Here are some points, one per row:
[ -4  37 -37 -12 -33  31 -72  23 -41  16 -55   3 -35  20   0 -10  -7  27
 -59 -31  -7 -30 -27  15  -7 -20  14 -33 -44  25  -1   7  11 -38  -4  24
  29 -68  14 -33  38  38  18  15  -2 -49  15  43]
[-36  28  18  29 -35 -46 -33 -66 -32 -50 -12  -8 -38 -21  -2 -34  22  15
 -13 -25  34  16 -66  -1 -14  -5  12  37 -59 -70   6  -8  -3  -8  14 -35
 -40   9  -6   8 -31 -17 -42   0 -26 -36 -10  -9]
[ 62  28   0   0  -2  39 -19  46   9 -18  11  -6  16  -1  35  66 -22   1
  20 -16  54   1 -56 -13  25 -54 -22  61  13  30 -25 -21  25  12 -25  17
 -12   8   2  33 -34  32  -8 -36 -15  -9 -36 -19]
[  1 -33  13  34 -40  37  22 -71  -9  -9   6  36  -1  37 -49   3  55  -5
  36   1 -61  -9 -25  11  -4 -38  -1  33  10  57  28 -47  16  38 -33   2
   4 -18 -14  -7  17  31   5  -8  -8  11 -15   8]
[ 14 -16 -15 -18 -10  27 -10  19  14  23  11  48  23   1 -70 -37  15  22
  -1   1  21  63 -11   1   4 -47 -10  -6 -33  -3  -7  45  13   7 -56  55
  16 -23 -20 -25  -5 -40  -6 -30 -13  41   5  20]
[-23 -17 -37  10 -17 -10 -15 -40  -1  51 -18 -27  17  -1   6  45 -12 -46
  13 -28  26 -40 -20   1 -25 -21  13   5 -10 -39  45 -40  48  -8   1  46
  27   3 -12  31 -25 -51  37 -22  61  27 -35 -20]
[ 15  15 -34  11  29 -33  32   0  -4 -12 -56  68  34 -25   8 -38 -17  21
   9 -22 -22  -4   4  25 -12 -12 -39  38 -55  58  30 -44 -55  21 -51   6
   6  34   1  51 -65  39  70 -21  -1 -23  -5   3]
[  6  -7  39 -36 -16 -12  19  14  12 -10   1 -18  63  70  13  42 -14 -76
  20  -9  -7  27 -26 -39  14  52 -16  32 -49 -39 -12   9 -39  -4 -22  10
  25  41 -15  -3   4  22  -7  99 -41  36   4  41]
[-56  18 -29  25 -15  49  40   3   1 -59  50  -6  30  22 -12 -12 -23  25
  44  29  -1 -43  11  15  16  25 -27  -9 -27 -18  -6  22 -13   7  -9  10
  13 -26   8 -15  28   5  42   5  22  -3  11 -65]
[ 24  19  20 -45  -3 -31 -37  13  29 -37  14 -32 -34   3 -10 -39  93 -33
 -42  74  52 -13  24 -43   5  28  19 -66  23 -17 -68 -19 -19  19  17  26
  -6 -33  31  30 -43   1  -2  36  51  10  20 -24]
[  31    6  -16   24   59   27   24  -15   23   16   52    2   30   -4
   83  -36   38   -5  -29   -4   43  -62   15   37  -90    3   -1  -34
  -22   35  -28  -11   30  -26   12   24  -26   15   30  -64   37   14
 -108   -9    6  -27   97   21]
[ -2   3  22  -5 -70  -6   9  22  19  -5  -2  -1  17   4 -32 -13 -21   5
 -26 -28  24 -27 -38 -12 -28   0 -11 -73  10   5 -10 -34 -71 -47  16 -31
 -32   2 -36 -41  -2 -10  33 -36 -53  -8 -11 -14]
[ 37 -35  34 -45 -17   1 -30   0 -37 -68 -50   3  14 -68 -38   4 -59 -13
   8 -23 -26 -66  16 -25 -50 -18  49  18 -33 -53 -61   6  10  68 -11 -70
  13 -11 -26 -37 -21 -24 -29 -12  36   9  -1 -40]
[-23  28 -21  -2   0 -33 -17  57   7  42  10 -29 -18  13 -12  35  48  49
  31  11 -18 -27  31  18  43 -15 -42 -35   0  -5  61  17 -31  14 -38 -61
  43  72  32  -7 -14 -19 -54  30  13  37  -2 -19]
[-29  14  14   2  33 -21  -7  23  30 -65 -41  -3 -14  42   6  11   6 -25
  28  48  10 -16 -16  13 -38  15  44  28  27  14  31  30   4 -85  -5 -29
 -13 -12  23  24   2 -40  -1  -9   4  14  25  -7]
[-13  -5  16  27 -27  -8  -3 -20 -59  -8   2 -22 -16 -73  23 -45   6 -21
  39 -48 -29 -14  10 -46   1  -4 -21 -35  37  16 -27  12  -2 -35 -79 -19
 -26 -15   5  11  10 -41  -4  17 -18  -3 -28   8]
[ 48  46  -7  -4  39  22  53  32 -58 -10  82   5 -34   7 -50  66  21  42
  45 -17 -28 -25  29  35 -37  34  35   5  39   4  39  38 -43  27  38  71
 -14  13 -18  34 -10  27  30 -11 -44  -1   3  72]
[-12  27 -15  25  30   4  26  10  70  26  29  19  21 -26  60 -10  40  18
  10 -22  48 -13  41  -5  63  -3 127  36  21   0   0  12  74  -7  17 -17
  35  27  -3   3  10   4  60  73  -3  31 -39  -2]
[ 24 -21  52 -24  16  21  63   3 -23  -6 -26 -28 -68  10  16 -16   1 -17
   1 -28 -29   6 -23  21  40 -42 -13 -29 -13   4  -9   7  -8 -47  34  10
  32  12 -16 -43 -55 -16  10 -30  12 -15  -9 -41]
[-48  -8  -8 -38   7 -23  27  13  -2  12  16 -53  18   1  24  13  60  -8
 -51  -4   5  71  46 -29 -32 -12 -36 107 105 -18  -4 -18 -60  31  10   3
  30 -11 -24 -25  57  -9  53 -13 -16 -50  58 -28]
[ 46 -44  23  54   3 -16 -20  31   4  66  27  -8  11  52   6 -20   6 -45
  12 -12   9   9   9  15   2  44  14   2  15 -20  20  62 -16  20  -8 -23
  22 -34  -5  31  -5  16  -6   8  12 -34 -10 -34]
[ 10 -30  75   8  17 -54 -46 -21  33   0  12 -27 -28 -36 -13 -10 -51  14
 -41  35 -35 -55  -8  20  39 -16 -24  14  -3 -14   9 -24 -22 -22 -35  59
  -1 -27  10 -37  24  10   3 -22 -47  14 -19   7]
[-23  70 -33  18  25 -69  -2   2 -25  25  11  -5   3 -10  -1  33  -7 -46
   3 107 -31  45   3 -29 -28  10 -31   3   4  51   9  30  15  20  47   0
  35   5 -90 -42  13   5 -14  36 -36 -10 -11 -43]
[ 43  14 -26 -19  13  11  69 -32  23  63 -33 -31  -3  -4  43   8 -67   6
  19   6  45  80 -49 -18  -9  29  27 -20 -15 -15  44 -45  38  52 -44 -42
 -14 -68  76  -8 -31 -12   9 -32   6  27 -44  -6]
[ -2  -7 -26  10 -25 -11  21  15  16  17 -30  68   0 -24 -23  40  -7  54
  -9 -26 -45  39  15  65 -17 -18  -4  -3  11   3 -57 -42   3 -66  13  32
 -48 -44   9  10   6  19 -79  39  55 -38 -26 -18]
[  7 -33  20  38 -53   4  10 -14 -31 -15 -25  20  15 -13  39  32  12  10
  14  67  32  50  30   4   6   3  28 -14   6   1  -3  31  15   4  16  13
  32  70  83  -4  43   9  37  -8  31   5  12  17]
[ 63 -13 -60 -31 -19  10 -10 -19  10  21 -43  17 -26 -15 -23 -39 -23  35
  20   3  19  15 -29  50  72  57 -42  -5  58  17   5  11  16  35  34  11
 -17  34 -47  -1  59  19  23  38  13  55  70  23]
[-35 -24 -12  28  -7  91 -25 -52 -12  24 -18   0  54 -59  16   2 -12  13
 -22   4 -38  28   4  32  29  -6 -12  -1 -11  13   7 -14 -57   8  38   0
  60 -48 -35  45 -51  10 -14 -18 -41  62 -16  72]
[-29 -51   9 -72 -19  -4 -11 -43  43 -19  16 -14  -6 -29 -24 -12 -26   6
  -1   0  42   7  46 -24 -11  -8  -9 -24 -10  42  46  18  52 -29   6  -1
 -31  -8 -13 -15 -33  61 -30 -32  25 -53 -30  42]
[ 36  28  25  64  52 -50  14   9 -12  26  24 -24  25   9 -53  37   1 -10
   0 -38 -28  32  50 -52  70 -20 -20  21 -44 -24   4  -8  10   8  71 -58
 -17 -21   6  72  58 -31   8 -49  14  33  82 -15]
[-90 -53 -51 -27  31 -28 -20   5  23 -28  -2  16 -46  41  57   2 -21   2
 -19 -34  13 -21  -9   4  11 -13  31 -25  -7   8 -62   3  -9  36 -10  13
 -36  -2   3   0   9  26 -30 -63   6   8 -35  43]
[-15 -10  49 -35  73  44 -30  21 -87  -6   9  52  24  67 -35 -47  -9  14
 -22  42 -14 -33  24  -7  13  47 -27 -30  48 -38  -9 -25  46 -18  15 -32
 -28  65  10  16  -1 -64 -15  50 -26 -45 -13  -5]
[-28  24  -4   9 -18  36 -24  33  66  -2  27 -15 -49  10  10 -24 -25 -31
 -35 -13 -56  10  -3 -41 -50  23  -9   2   7  -8   6  39  24  12  30 -12
 -60  57  37   9  11 -12  10  16  24 -18  -7  -9]
Along one direction, these points spread out more than along any other. Take the direction at right angles to it along which they spread out most. Go by this last direction. How far along it is each point below, from 0 to 99? 50 is the average, and the first point above lies past it. One standard deviation of the points above along it is 16.
[  31    6  -16   24   59   27   24  -15   23   16   52    2   30   -4
   83  -36   38   -5  -29   -4   43  -62   15   37  -90    3   -1  -34
  -22   35  -28  -11   30  -26   12   24  -26   15   30  -64   37   14
 -108   -9    6  -27   97   21] 83
[ 63 -13 -60 -31 -19  10 -10 -19  10  21 -43  17 -26 -15 -23 -39 -23  35
  20   3  19  15 -29  50  72  57 -42  -5  58  17   5  11  16  35  34  11
 -17  34 -47  -1  59  19  23  38  13  55  70  23] 37
[-35 -24 -12  28  -7  91 -25 -52 -12  24 -18   0  54 -59  16   2 -12  13
 -22   4 -38  28   4  32  29  -6 -12  -1 -11  13   7 -14 -57   8  38   0
  60 -48 -35  45 -51  10 -14 -18 -41  62 -16  72] 17
[-12  27 -15  25  30   4  26  10  70  26  29  19  21 -26  60 -10  40  18
  10 -22  48 -13  41  -5  63  -3 127  36  21   0   0  12  74  -7  17 -17
  35  27  -3   3  10   4  60  73  -3  31 -39  -2] 43
[-23  70 -33  18  25 -69  -2   2 -25  25  11  -5   3 -10  -1  33  -7 -46
   3 107 -31  45   3 -29 -28  10 -31   3   4  51   9  30  15  20  47   0
  35   5 -90 -42  13   5 -14  36 -36 -10 -11 -43] 50
[ 24  19  20 -45  -3 -31 -37  13  29 -37  14 -32 -34   3 -10 -39  93 -33
 -42  74  52 -13  24 -43   5  28  19 -66  23 -17 -68 -19 -19  19  17  26
  -6 -33  31  30 -43   1  -2  36  51  10  20 -24] 83
[ 46 -44  23  54   3 -16 -20  31   4  66  27  -8  11  52   6 -20   6 -45
  12 -12   9   9   9  15   2  44  14   2  15 -20  20  62 -16  20  -8 -23
  22 -34  -5  31  -5  16  -6   8  12 -34 -10 -34] 49
[-56  18 -29  25 -15  49  40   3   1 -59  50  -6  30  22 -12 -12 -23  25
  44  29  -1 -43  11  15  16  25 -27  -9 -27 -18  -6  22 -13   7  -9  10
  13 -26   8 -15  28   5  42   5  22  -3  11 -65] 51
[  7 -33  20  38 -53   4  10 -14 -31 -15 -25  20  15 -13  39  32  12  10
  14  67  32  50  30   4   6   3  28 -14   6   1  -3  31  15   4  16  13
  32  70  83  -4  43   9  37  -8  31   5  12  17] 48
[  6  -7  39 -36 -16 -12  19  14  12 -10   1 -18  63  70  13  42 -14 -76
  20  -9  -7  27 -26 -39  14  52 -16  32 -49 -39 -12   9 -39  -4 -22  10
  25  41 -15  -3   4  22  -7  99 -41  36   4  41] 45
[  1 -33  13  34 -40  37  22 -71  -9  -9   6  36  -1  37 -49   3  55  -5
  36   1 -61  -9 -25  11  -4 -38  -1  33  10  57  28 -47  16  38 -33   2
   4 -18 -14  -7  17  31   5  -8  -8  11 -15   8] 30
